In the data rows, the value 128 means zero.
Each pair is two rows. How far apart are they, by a hidden measure? 0 means very close, and 30 very far. Two or three weighted sums of its numbers give each row a place; it is the straight-line distance between the places.
[146 179 116 147 158 144 124 116  73 171 102 148 117 120 177 174  81 202  96 162  89]
[141  56 118 113 107  25 132 120 153 142 183 126 149  79 123 104 184 109 116 123 143] -> 20
[159 189  88 119  96 187 127 104 155 181  80 125 101 144 155 115 155 171 112 140 132]
[146 132 114 108 159 136 125  72 145 101 180 129 235 222 125  71 144  86 128 128 149] -> 5
[109 165  86 139  93 147 152 132 128 155  79 167 124  97 146 130 105 175  92 143 136]
[120  95  82 144 128 142 224  89 183 165 161 157 149 141  77 119 193 115 118 108 169] -> 23
[118 101 128 170 147  97 164  88 182 106 107 148 177 109 138 166 179 160 113 138 103]
[100 137 116 184 166  88  85 117 190  95  91 152  91 103 143 162 125 144 194 108 152] -> 3
[135 147 175  99 126 109 106 180 117 117  85  59  96 123 123 194 115 149 148 157  79]
[119 109 132 121  63 116  75 162 159 126  88  94 115 142 163 135 138 117 164 163 128] -> 12
[116 108  90  70 119 106 227 175 103 228 158 118 162  53  74 173 162 174 136 188 115]
[105 153 151 148 185 144 138 139  99 123 112 118  84 154 116 129  60 136 133 113 171] -> 11
[187  96 137 119  99  79 118 125 129 124  92  67 203 115 131 113 211 138  79 162  70]
[177  91 103 126  87 109  74 125  93  83 105 132 104 146 164 134 136  54 133 115 131] -> 9
[170 144 175 123 118 114  61 210 112 104 115   0 115 101 126 141 155 137 128 157  59]
[125 187 110 113 171 132 172 127 136 111 158 166 120 127 114 179 150 139 175 137 145] -> 10
[180 123 181  72 106 188  79 166  60 167 198  83 185 182 188 135  52 186  45 167  88]
[138 240 169  83 150 173  84 225  73  97 201  48 142 201 104 128 128  75  42  65 155] -> 25
[133 150 118 165 153 156 146 162 152 155  77  96 105  60 124 156 125 192 107 134  59]
[151 142 153 115 155 144 125 181 142  96 128  74 119 109  85  82  97 126 156 121 147] -> 15
[ 61 186 160 111 109 131 197  69 153 216 104 137 109 120 127 168 145 163  77 140 132]
[141 151  86 145 107 123 178  68 148 173 132 192 102 172 140 147 144 103 101 120 178] -> 11
[162 128 162  90 126 164  76 134 131  99 190  82 190 148 157  89 146 105 115  94 147]
[ 83 157 110 159  68 105 120  98 158 138  70 147 156  91 126 118 136 149 141 121 151] -> 24
[118 151 185 119 171 102 103 120 114 160 146  86  89 150 135 151 139 136 178 122 143]
[128  37  87 144 128 167  95  88 173 110 155 147 167 208 156  54 156 102 120  98 169] -> 14
[ 80 104 214  13  59 166 158 132 153 255 209  25 182 105  74  99 101 201 143 177  89]
[108 118  97 199 134 111 125  38 160 128 108 198  93 129 176  62 156 128 169  74 157] -> 17
[127 116  89 137  90  87 184  66 153 141 106 195 119  58 122 187 175 141 120 140  64]
[155 117 157 129 178  92 169 142 115 110 101 144 122 112  90 205 214 133 145 142 126] -> 10
[227 135 109 136 180 192 103  46  98  80 122 147 168 241 154  10 119  22 100 118 168]
[128  72  89 183 153  95 145 166 140 102 166 137 121 119 128 146 122 134 143 105 149] -> 24
[158  55  85 143 138 125 139  82  91 125 147 183  97 112 152 145 112  77 177 144 123]
[129 203 134 143 172 203  91 169  96  90 147 106 120 175 112  87  44  79  91 108 162] -> 6
[ 82 113  57 167 144 147 169  99 143  98 130 195 165 126 128 137 148 159 107  87 183]
[151 118 132 113 172 133 109 140 107  73 130 101 199 162 121 110 108 133  89 148 113] -> 9
[140 131 142 168 211 143 163  78 102  93 102 153 103 150 105 106  95 103 146 135 163]
[148  90 122 136 128 119 169  94  89 148 157 178 156  90 115 144 160 125 154 130 141] -> 4
[232 191 147 149 147 133  66  88 128  88  67 108 119 166 172  74  91 121  84 144 118]
[146 159 161 123 104 164  78 162 107 102  78  75  89 119 133 108 107  64 122 141  99] -> 2
[135 107 130 101 135  79 177 119 126 123  94 126 154  80 119 199 235 159 177 165  75]
[ 39  75  79 175 152  97 172 145 192 115 129 159 102  66 127 223 155 218 170  95 117] -> 18
[107 180 164 146 148 168  97 169 175 116  99  95  82 136 165 107 104 130 113 113  68]
[114 131 117  93 158 126 202  97 106 121 131 159 195  91 107 161 149 173  68 149 108] -> 17
[  4  52 171  64  46   0  71 238 174 106 239  12 169 142  81  75 142  77 111  45 173]
[137  63 103 153 122 140 139 153 111 117  82 181  85  96 127 137  75 155 208 130 139] -> 11
[ 39 153 117 136  69 127  98 161 148 137 190  85 144  91 157 124 124 131 130  79  78]
[ 93 137 198  70 134 112 152 108 129 123 117 147 116 138  85 140 127 165 168 136 110] -> 18
[117 137  98 148 102 148 158 122 149 166 112 134 136 121 132 108 169 164  99  74 109]
[129 156 143 132 107 167 148 135 126 169 132 148  84 123 118 130  57 134  96  98 154] -> 3
[ 84 105  99 131 145 126 194  78 130 118  94 178 103 136 106 132 176 116 165 131 121]
[146  47 151  73 148 106 132 138 163 119 183  79 168 131 127 122 160 173 141 157 152] -> 10
[113 132 168 122 126 114  88 147 100  74  78 135 105 139  98  94 116 101 211 115 186]
[ 96 140 134 132 164  67 151 101 150  94 104 152 124  98  88 179 118 168 170 142 152] -> 11
[135 132 116  93 128 183 113 129 119 145 216  88 180 164 138  60 107 106  74 142 127]
[128 144 108 124  58 157 118 163 140 155  59  98 142  96 163 124  92 194  75 146  95] -> 5
[ 84 181  95 187 193 134 202 131 155 126  61 160  85 114  92 159 131 157 129 140  98]
[ 42 144  96 171  88  73 150 112 223 132 121 190  88  48 178 196 110 179 189 101 101] -> 4
[119 132 158 158 147  93  65 158 154  60  70 132 110 182 155 116  67 163 157 121 221]
[160 137  86 165 103 171 154 122 147 162  65 149 132 103 143 145 175 212 107 121  93] -> 13
[179 126 163 112 172 158  60 220 122 100 156  73  90 206 178 108  96 170 123  99 141]
[111 107 153 155 151  71 124 115 123  76  78 163 105 154 111 133 163 102 160 129 124] -> 5
[101 106  75 104 142  89 168 149 122 106 104 169 138  95 112 229 219  98 175 134 145]
[ 96 146 112 192 153  88 166 170  98 116 144 170 105  67 100 222 142 173  63  65  98] -> 16
[208 144 134  77 152 182 113 135  61 134 184  64 169 152 119  54 111  84 135 137 169]
[140  94  90 140 113  50 132  61 140 109 148 211 122 157 155 192 204  92 189 118 169] -> 11
[180 215 156 123 164 181 104 148  49 165 112 119  90 137 154 141  52 147  64 106  96]
[ 40  99 147 133 156 138 134 120 157 108 107 152  91 173 148 124 148 119 212 114 150] -> 24
[141 114 156 119  93 144  96 102 124  94 110  97 147 162 159  65 163 113  80 122  95]
[141  87 156  88  86 121 109 154 132 164 157  61 173 151 138 150 123 166 166 174 129] -> 8
[ 90 151 197  66  73 217 139  81 112 223 180 111  83 153 163 126  23 112 122 141 113]
[196  92 138 137 127  53  82  50 113 160 131 157 121 111 177 176 107 174 134 206  73] -> 8
[ 99 143 156 137 160 174  77 183 109  70  93  89  90 177  97 117  40  98 160 146 186]
[174 107  96 111 148 122 175  87 148 136 153 175 152 154  97 158 219 107 144 128 123] -> 26
[123 131 129 137 124 146 140 157 115 125  67 109  73  97 103 135 125 106 144 133 114]
[158 150 208  33  44 106 127 101  72 184 190  96 188  67 130 136 125 197  97 181  48] -> 9
[ 99 116  54 121 134 150 185  81 157 169 147 163 156 194  99  87 170 109 170 129 221]
[214 107 139  95 129 128  83 121 111 134 134  83 150 152 177  90 169 149  97 130 108] -> 23
[137 182 159 110 152 172  97 199 106  69 120  70  91 171 120 146 111  91 146 143 121]
[150 146 150 157 183 115 157  64 120 172 102 176 137 118 168 144 125 164 127 168  90] -> 10
[ 65 157 158  69  73 117 191 121 136 241 188 133 213  81 141 189 124 196  63 159  72]
[151  36  87 159 104 103 131 140 119  88 122 134 145  98 128 120 120  96 176 125 141] -> 22
[202 186 160 160 163 197  98 229  70  98 118  89  92  82 128 126  47 143  35  88  75]
[145 129  97  88 166 147 189  77 102 173 155 142 143 135 143 124 148 162 117 114 128] -> 19
[159 116 126 115 138 174 105 124 107 123 210  86 185 195 135  88 125  93  44 145  81]
[103 158 157 113 152 119  88 194 122 103 140 137 121 119 128 184  70 152 127 121 118] -> 1
[ 87 125  96 133 193  74 123 114 163  79 158 161 109 211 113 156 151  94 206  94 228]
[118 108 133 107 121  69 122  70 111 101 102 131 142  83  99 149 167 127 169 134 123] -> 7
[188  91 127 104 185  85 139  69  91 128 172 122 149 157 156 142 168 144 106 146 100]
[ 95 122 103 118 118 180 134 155 140 147 126 144 119 160 124  96  95  94 170 132 208] -> 18
[ 82 100  94 161 153 121 143 161 189  95 113 121 117 126 106 155 115 174 139  93 149]
[ 81  97 120 132  94  88 115 112 139 113  87 179 122 118 138 135 143 119 170  80 137] -> 10
[126 168 144 152 195 179 157 165 112 128  95 153  90 124  78 158  59 155 169 137 163]
[150 113  58 168 110 164 133 130 173 131 149 146 108 156 107  90 101  39 135  90 200] -> 12
[ 90  90 129 163  93  76 165  67 144 139  90 160 142  93 138 158 191 133  93 155  71]
[201 130  68 191 181 188  82  83  84 112 115 179 156 197 175  44  65  93 118 115 182] -> 12
[188 139 114 125 198 143 155  67 124 122  97 161 186 152 126 132 166 151 117 163 105]
[167 124 107 166 161 107 129  91 124 115 137 185 165 131 114  64 152 114 112 109 173] -> 7
[182 200 105 148  91 168 100 109  92  98 142 118 155 112 211  91 110  93  40 114  78]
[ 38 171  93 154   6 106 122 163 167 164 148 165  97  87 155 151 105 127  50  27 145] -> 11
[137  92 114 113  83 116 102 177 107 124 110 131  72  57 146 134  86 129 124  91 102]
[166 139 123 148 167 119 119 126  99 106 137 109 169 149 143 124 156 120  57 129 100] -> 8
[161 159 167  94 108 136 131 120 131 137 131  90  83 105 104 146 172 108 166 178  82]
[120  96  74 158 136 146 117 176 107 120 171 134 175 114 100 197 142 123  64 128  67] -> 21
[ 74 136  96  90  86 102 176 115 124 232 145 153  87  80 112 183 143 155 127 161 126]
[110 155 130  91  82 191 105 146 127 184 176 121 133 161 121  78  84 115 141 148 185] -> 13
[137 166 167 114 158 151 146  97 113 128  92 149  93 125 134 180 149 134  89 146 107]
[180 124 162 125 163 121  93 104 111 109 134 119 173 163 125  95 108 134 119 177 137] -> 13
[ 68  97 115 107  72  68  68 119 128 102 139 123 129 123 139 185 163  78 183 117 120]
[ 57 121 109  65 110 102 158 148 152 174 145 114 132 141 106 104 164 124 176 115 170] -> 16
[174 149  97 163 144 179  80 124 116  89 151 124 179 175 157  50  76  99  85 104 154]
[ 89  97 120 183 141  77 138  72 119  72  98 189 111 116 112 169 138 111 196 153 142] -> 10
[120  44  77 147 121 102 142 114 137  94  78 183 107 145 143 153 174  82 155 130 134]
[165 177 143 148 136  88  78 124 126  94 101 111 140 122 112 124  95 138 146 133 160] -> 5
[ 62 162  98  93  75 133 164 121 182 201 122 137 145  79 115 116 148 163  77 124 114]
[181 197 167  94 144 190 120 135  62 138 201  73 168 172 123  64  82  65  71 156 138] -> 16
[ 90   8 119 117 125 130 202 134 159 121 102 171 117  87  94 145 125 162 187 148 131]
[132  68 154 108  77  53  63 110 122 109 124 118 129 150 175 164 174 108 182 150 128] -> 22
[ 33 202 162 111  32 145 125 137 119 152 126 133  75 109 159 152 120 142  65  83 137]
[158 179 143 112 101 147  66 114 115 126 149  91 141 181 155  86 103 103 104 122 162] -> 16
[ 54  71 149 137 180  79 132 168 133 101 127 136 102 170 102 119  79 142 206  82 200]
[182 141  82 160 160 173 122  91  97 106 148 173 154 180 169  73  78  92 119 103 174] -> 15
[116 107 115 140 183 130 175 126 149 118 162 170 144 174 110 148 147 126 189 133 158]
[ 90 128  93 121 114 159 211  72 136 169 164 180 121 108 109 177 146 145 135 123 171] -> 6
[102  17  37 130 112  80 155 102 156 115 183 196 159 114  77 109 127  54 170  82 183]
[141  98 102 175  85  87 132  60 149 116 116 160 126  78 131 157 179  95 159 134 125] -> 9
[172 164 138 156 193  98 147  52 134  85  77 154  93 185 141  60 126  94 138  95 190]
[107  85 112 138 134 104 175  95 160  53  91 154 151  90  86 126 160 150 127 101 131] -> 13
[125 119 114 140 119 150 122 149 142 130 156 101 115 193  84  72  94  39 120 121 221]
[185 142 150 158 102 147  62 101 124 166 118 123 154 138 214  92 100 216  79 141  61] -> 10
[ 95 122 121 164 179 118 188 179  88 101  82 143 104  86 113 193 132 199  96  93 112]
[169  62 105 165 117  53 126  57 137 153  83 180 146  67 166 166 112 197 137 188  91] -> 10
[136 165 143 161 139  79  91 149 138  80  35 119 113 103 137 189 123 187 125 159  71]
[143  71  96 156 117 170 127 113 132 111 131 164  90 140 173  86  91  79 169 118 103] -> 13
[ 86 149 123 122  78  89 133  98 153 104 156 140 169  91 110  87 155 105  84  80 122]
[106 163 150 201 162  95  77 114 161  83  76 159  56 166 133 110  62 130 178 127 198] -> 11
[103 117 119 145  75  87 107  83 159 133  78 125 134 138 153 146 148 147 173 151 131]
[ 51 155  45 125  50 139 190 135 167 218 181 182 161  79 130 152 121 149  74 125 125] -> 17
[136  90  63 143 113 109 182 113 141 181 165 165 155  69 142 156 156 167  75 170  72]
[162 140 117 167 143 146 113 127  85  75  95 132 149 110 141 114  56 152 106 129 110] -> 13
[123 186 132 142 120 112  61 149 145 123 127 106  78 150 152 147 101 101 128 126 101]
[131  61 144 136 162  92  89 148 124  70 101 113 113 174 155  98 142  86 180 118 125] -> 13
[ 80 106 141 119 140  56 133  91 102  93 135 134 173 121 135 112 147 136 127 118 125]
[ 49  99 126  85 113  99 193 122 155 183 123 138 117  77  89 163 172 133 187 182  92] -> 6
[179 194 136  84 114 144  96 117 112 141 135 100 146 180 138  41  94  55 144 131 188]
[155 151 122 146 125 149 149  72 101 164  83 181  72  61 146 182 106 156 196 160  65] -> 5
[115 136 166 155 128 200  73 160 165 104  91  82  58 221 137  24  85  57 163 122 187]
[147 115 100 157 164 151 136 112 144  85 142  84 188 169  89  61 141  66 106 126 119] -> 6
[ 99  74 144 138 120  59 146 128 103 103  94  94 182  83 116 132 210 174  88 150  67]
[ 78 161 108 132 138 149 146 138 170 153  95 151  85 145 137 131 153 139 169  81 173] -> 17
[122 180 166 119 142 187  98 110 109  96 159 131 115 147 139 112  46  87 132  78 147]
[159 167 150  92  86 168 176 128 110 184 110  96  76  90 138 133 161 150 122 127 100] -> 2
[120 125  46 131 124 154 140 179 125 129 122 157 107 136  83  69  96  35 152 126 224]
[156 136 161  76  72 153  68 155 126 189 127  41 134 187 169 133  93 151 116 191 106] -> 12
[145 133 105  99 137 131 150 127 124 125 144 147 106  94  89 143 137  27 204 163 157]
[ 94 207 177 133 175 202 157 177 132 126  94  99  68 133  90 141  70 118 108 144  70] -> 19
[ 79 187 184 125  91 187 112 153 154 135 155  75  89 190 141  63  91  54  85  52 196]
[149 157  62 142 103 172 130 111 125 164 126 165 121 123 118 133  68 110  99 130 129] -> 9
[145 142  89 162 110  82 118 105 133  90 124 133 147 120 134  81 150  59  98 132 140]
[163 142 191  24  60 137  85 103 122 217 204  72 201 121 152 122 151 195 113 153  42] -> 13
[ 96  92 195  16  88 147 105 152 100 151 220  96 181 122 156 118  97 144 129 139  82]
[115 162  96 164  88 129 159  67 144 166  66 213  74  85 152 147 134 137 128 147 137] -> 5
[174 170 159 170 199 191  78 183  88  86 123  84  67 190 128  98  27  95 105 128 146]
[108 169 168 131 136 172  83 168 162  91  79  75  54 151 156  84  61 136 135 117  95] -> 6
[155  77 101 168 131  75 127 157 121  75 106  75 190  68 117 154 203 174  73 152  55]
[138 100  83 147 108 135 135 127  85 104  94 183 155  59 139 161  86 102 171 150 103] -> 8
[104  99 102 149  85  36 116 115 165  86  91 140 182  85 119 106 156 162 122 137 111]
[ 84 161  78  83  54 122 179 137 154 227 221 130 175  88 117 151 147 183 111 160 127] -> 8
[138 179 132 138 159 148 103 207 129  76  60  75  72 145 111 129  85  83  95 143 116]
[ 86 104  63 149  82 103 126 160 153 119 121 169 142 119 138 159 113 118 120 113 184] -> 16
[130  87  61 121 121 116 164 106 124 178 190 140 185  78 137 140 146 154  87 120 116]
[187  98 124 105  93 153  57 183 155 124 107  98 115 176 145  91 119  97 154 154 168] -> 12
[153 189 139 133 157 141 103 163  87  97  95 136 143 161 135 134  88 161 118  92 185]
[ 93 187 143 164 145  75 113 110 144 142  86 147  99 107 102 125  69 150 151 161 134] -> 20
[192 102 165 125 110 109 139  88  97 169 104 128 172  82 162  89 168 170 114 161  81]
[157  84 182 103  99  59 114 143  83  91 136 102 142 110 114 183 184 155 142 175  88] -> 8
[143 149 128 174  95  68 118  96 177 155  74 129 119 107 123 130 161 119 145 141 148]
[ 91 148 142 180 157  77 106 126 151 131  87 109 111 124 110 150 118 163 130 125 137] -> 13
[ 97 134  94 130  90  83 128 135 150 144  85 123 121 130  83 169 159  79 150 178 187]
[120 123  76 191 152 108 128 129 132  93 124 160  73 130 131 124 105 131 146 109 179] -> 2
[109 171 141 106  83 205  89 147 120 170 102  96 139 136 163 107  48 149  83 152 111]
[155  55 110  69 106  60  78 122  80 138 199 100 176 158 136 129 154 124 122 158 152] -> 4
[169 104 190 108 139 116 106 153  70  57 117  98 108 117  98 140 122 122 123 128 105]
[140 163  80 156 127 134 129  58 122 102 137 144  98 117 136 110 120  85 116 125 124] -> 9
[120 103 118 142 109  64 148 124 115  97  73 133 138 110  96 182 230 137 131 148 106]
[150 139 190 126 145 126 137 143  89  86  77 107  95 103 115 162 148 144  89 113  85] -> 12
[ 95  99  96 172 153 117 167  80 170  82 130 158 169 121 123 134 155 146 106 110 127]
[117  91  74 158  93 117 166 110 159 146  64 159 131  93 119 156 178 182 125 115 125] -> 3
[ 88  87 171  58 107 143 188 169 132 204 219  96 159 140  59 146 131 189 117 138 141]
[141  69 123 127 152  91  99 153 124  73 141 115 183 137 104 148 150 139 133 133 172] -> 10
[212 100 154  88 170 177  71 139  95 117 221  54 206 219 130  58 104  50  78 153  90]
[123  93 170  68 110 151  96 131  98 121 169 122 169 118 139 123 100 128 165 136  95] -> 14
[142 119 102 147 174 106 191  63  82 174 127 173 131 119 155 159 126 159 115 123 121]
[137 115 119 126 106 154 162  94 111 188  83 173  74  43 144 193 122 183 199 165  61] -> 11
[143  87 133 137 144  90 132  89 103 147 143 113 201 144 100 134 248 145 117 136 143]
[199 115 148  69 147 127  92 150  96  98 142  83 188 162 132 102 170 152 103 116 140] -> 10
[127  30 126 147 134  75 125 136 129  91 150 136 144 104 107 143 143 131 188 112 152]
[141 134 144 113 157 147 180 144 176 179  61 137  94 138 106 142 160 147 154 193 140] -> 7
[131  98  54 231 140 126 171  63 174  94 130 193 155 134 106  95 145  79 103 130  94]
[ 90  68 113 132  84  49 112 109 136  94  93 109 175  48 106 178 201 136 150 119  91] -> 10
[111  91 107 164  68 128  70 147 184 125  82 115  88 144 137 116 118  86 180 119 155]
[ 86 156 114 148 158 124 151 172 116 142 127 173  70  75 109 183 125 212 151 103 144] -> 14
[105 118  56 133 138 161 150 114 127 153  97 181  78 169 123 145 133  98 165 158 204]
[130 110  91 118 135 150 157 123 111 109 131 168 176  69 131 173 115 133 153 132 112] -> 16
[  0 179 115 134  76 130 179 103 169 165 129 186  70  89 128 167 105 147  76  68 140]
[ 83 171 129 143 167 110 144 115 180 139  90 167  50 137 167 186 156 169 145 103 139] -> 13
[114 125  82 154 190 111 198 149 145 112 120 153 133 109 118 196 164 177 120 104 126]
[144 129  99 154 112  81 128  74 160 171  83 167 146  88 146 110 169 141  73 112  84] -> 4
[163 135 108 105  93 121 148  80 113 163 139 153 118 132 182 168 187 149 124 120  90]
[109 166 114 120  78 161 156  93 109 234 174 155 158  71 179 176  65 173  91 165  75] -> 24
[107  99  38 148  80 163 171  95 180 193 232 182 182 140  94 114 115  89  82  93 154]
[136 176 189 116 169 130 113 184  75 131 146  60 100 143  85 136 117 134 129 130 148] -> 7
[151 183 137 162 140 102  69 167 153  68  69  75 110 122 130 153 137 139 151 116 112]
[112  93 104 136 100 149 167  52 183 156 113 165 166  89 171 134 181 180 122 148  65] -> 19
[179 152 132 153 156 150  55 157 109  90  98 120  42 170 139  76  17  83 176 123 183]
[177 122 105 138 177 150 158 117 138 185 152 144 121 124 155 128 120 166  75 135 100] -> 7
[108 148 158  99 169  85 152 136  93 104  89 109 149 132 101 122 117 121 157 157 107]
[124 139 210  91 199 176  67 214 131  64 112  88 105 222 109  79  95  97 186 138 190] -> 12
[114 105  98 108 185 119 190 140 109 134 150 179 134 107 100 154 130 180 134 109 124]
[129 149 110 168 197 109 157 119 103 103 127 171 112 126 115 216 120 177 117 117 133] -> 11
[114 117 154 137 101 108 114  58 134 117 106 142 142 149 166  84 139  94  91 120 129]
[ 85 195 146 134 154 132 161 146 149 123 121 122 130 129  91 177 130 138  95 136  97] -> 8
[ 76 103 184 137 171  76 124 126 152 109 101 134 113 152 120 116 110 155 179 125 161]
[131 160 166 164 195 188 101 152 106  76 121 121 118 177  97 132  61  78 169 149 188] -> 11
[154 123 235 130 161 131  98 166 100 119 101  77 136 130 118 165 120 163 113 153  55]
[153 106  55 137 113 147 138 151 137 150  89 142 104 122 133 115 112 114 150 148 170] -> 16
[212 161 126 193 159 225 111 114  89 137 153 132 134 150 182  48  82  97  32  95  83]
[178 163 150 123 112 210 114 122 110  76 135  82 158 170 135  19  83  70  44 113 108] -> 11
[159 107 123 133 216 121 161 163 117 101 131 121 125 146  82 157 173 151 154 121 156]
[129 113  88  58 101 164 204 178 155 234 199  74 181 142  82 120 165 133 100 157 131] -> 12
[ 68 161 115 153 122 138 154  99 172 165  57 163  63 161 124 151 144 155 139 103 163]
[221 148 158 108 105 176 111 126  77 131 183  61 214 179 135  81 152  90   0 131  75] -> 20
[ 83  42 150  50 122  85 134 144 161 138 248  53 192 123 130 107 148 157 120 133 141]
[148 128 193  90 134 167  61 198 107  71 134  44 129 187 149 107 132 112 139 122 109] -> 26
[117 106 172  85 124  96 128 109 105 154 122 119 121  81 124 195 162 190 121 120  47]
[108 184 120 160 116 114 149  80 143 155  89 152 119 118 124 127 102 125 111 116 151] -> 9
[165 147 160 140 178 135  26 212 102  61 109  62 111 209 152 133 103 109 127  99 156]
[102 107  72 158 103  92 159 133 150 161 148 162 131 105 134 121 150 110 135 104 171] -> 20
[105 107 139 113  90 130 138 122 121 117  67 165 122 101 125 133 151 125 165 111 157]
[ 52 235 148 138 137 115 162 152 149 121 110 129  99  88  70 177 142 140  86  93  81] -> 21
[135  37 139 109 131 139 126 196 149  69 108  73 117 125 100  87 131 133 161  97 130]
[177 183 188 132 166 192  90 194  74  80  95  52 123 134 111 116  52 117  91 142  92] -> 18
[157 182 154 145  93 146  81 156  91  82 124 108 130 140 122 131 146  81  92  89  96]
[117 121 131 110 105  65 116 196 171 127 140  58 125 106 122 141 152 142 130 126 111] -> 20
[160 187 139 132  91 183  77 141 116 160 118  97 183 144 118  86  73  97 102 162 123]
[208 150  95 140 153 137  83 113  84  93 148 134 161 188 163  75 101 101 116 114 181] -> 6
[118  88 128  81  88 180  78 122 106 140 181 138 139 150 160 112  86 126 162 128 130]
[134 107 148 145  66 147  83 174 180 128  57  78 102 129 164 112 130 104 121 146 111] -> 10
[142  92 106 198 158  79 106  57 155  91 131 174 142  95 122 120 124 113 174 128 148]
[ 89 148 131 140 131 104 159 147 106 149 123 153 126  57  88 168 102 190 117 136 128] -> 18
[127  92 105 124 153 152 216 126 155 136 159 170 147  98  90 135 189 120 136 132 108]
[130 161  93 106 152 108 170  73 107 156 145 159 136 144 169 149 172 109  74 123 139] -> 18
[164 110 100 121 192 105 145  83 158  99 163 127 195 198 103  97 177  61 139 143 171]
[132 190  45 158 133 136 128 143 152 131  85 144 128 144  80  85 135  36 164 152 190] -> 11
[129 109 122 132 103 183  54 139 142 101 124 131  85 206 139  49  49  56 180 113 219]
[ 53  84 180  90 138 123  45 162 160  75 196 106 133 210 141 154 112 145 181 139 164] -> 15
[118  40 132 101 108 187 108 187 135  87 112  73 128 144 129  64 115 123 149 121 106]
[ 86 147  93 144 138 138 166  87 166 169  88 174 120 162 118 120 146 133 128 138 162] -> 12
[103 157 169 167 214 129 164 115 108 104 126 156 114 142 105 181  79 146 146 149 134]
[113 123  72 136 122 150 132 114 134 131 112 176  90  56 129 137  82 122 171  96 109] -> 15
[135 105 109 145 194  53 154 145 118 101 100 161  87 138 134 203 137 158 146 119 137]
[ 86 179 105 114  42 102 205  78 135 211 154 139 112  68 120 154 157 135  48 117 117] -> 8
[ 34 247 178 127 137 117 162 152 132 113 111 134  95  96  65 169 124 116  58  89  95]
[171 206 152  93  90 179  82 158  77 222 121  84 105 154 179 130  30 111  70 172 119] -> 4
[183  75 120 103 136 155 105 143 130 121 140  94 138 141 168  70 145 159  99 117 127]
[ 56 195 154 139 129 112 160 144 141 121  92 178  50 114 123 194 129 179 102  89 130] -> 18
[134 113 151  90 178 148 118 177 134 132 182 110  86 202 163 136 135 209 131  99 134]
[160 180 113 133 181 150 143 153 111 159 100 136  55 126 148 163 138 204 140 110 106] -> 8
[ 57 191 125 138 136 131 164 161 148 118  65 150  71  91 123 188 119 191 112  94  86]
[152 180 101 145 104 197  67 150 115 114  85 122  90 154 132  61  48  66 155 123 200] -> 16
[ 90 111 123 133 172 133  97 153 119 102 135 128 106 165  86 102  58 104 200 120 226]
[118 115 113 154 107  92 127  81 114  84  95 192 115 144 123 168 161  76 127 117 158] -> 20
[114  88 124 135 136 144 189 124 126 130 114 193 101  93 133 158 100 146 211 114 134]
[138  87 113 126 103  66 137  87 107 126 112 167 104  68  95 157 159  95 192 169 142] -> 4
[110 170 176 124 150 156 139 114  90 141 167 141  90 107  98 110  30 120 131 125 148]
[100 105 115 122 113 144 147 112 151 109  65 178  96 111 118 120 147 104 194 104 177] -> 16
[179 144 124  73 118 176 137  72  71 173 217 167 185 108 163 108  85 154  44 157 116]
[125  65  93 138  83  26 133  93 115 104  87 135 129  85 117 160 195 111 155 134 124] -> 9
[140  65 201 114 202 163 108 215 142  69  94  49 140 198  99 168 108 201 180 138 160]
[ 63 211 158 157 141 117 157 164 138 145 125 114 105  72  94 206 172 159  68 104  64] -> 26
[122 179 124  96 125 162 134 107  95 143 175 125 155 158 129 102 107 105  85 142 123]
[115 147 160 108 157 186 112 179 152 128 130  56 119 133 157 135 139 183 129  99  81] -> 15
[188 125 133 129 124  98 133 111 102 124 107 160 114  52 115 128 158  91 198 138 121]
[113  74  89 169 107 105 127 114 163  79 104 115 165  88  98  91 146  90 152 172 124] -> 28
[163 121 110 135 161 134  82 130 112  77 165 105 158 196 124  64 145  73 136 136 195]
[ 86 176 140  81 142 160 180 147 128 187 172 128 141 154  94 125 124  85 131 157 181] -> 8
[158 197 144 154 214 179  83 149  97  65 119 108  87 224 118  82  66  63 127 106 166]
[140 174 179  80 138 214  92 125 139 123 221  49 195 189  97   0  61  73  95 147  95] -> 16
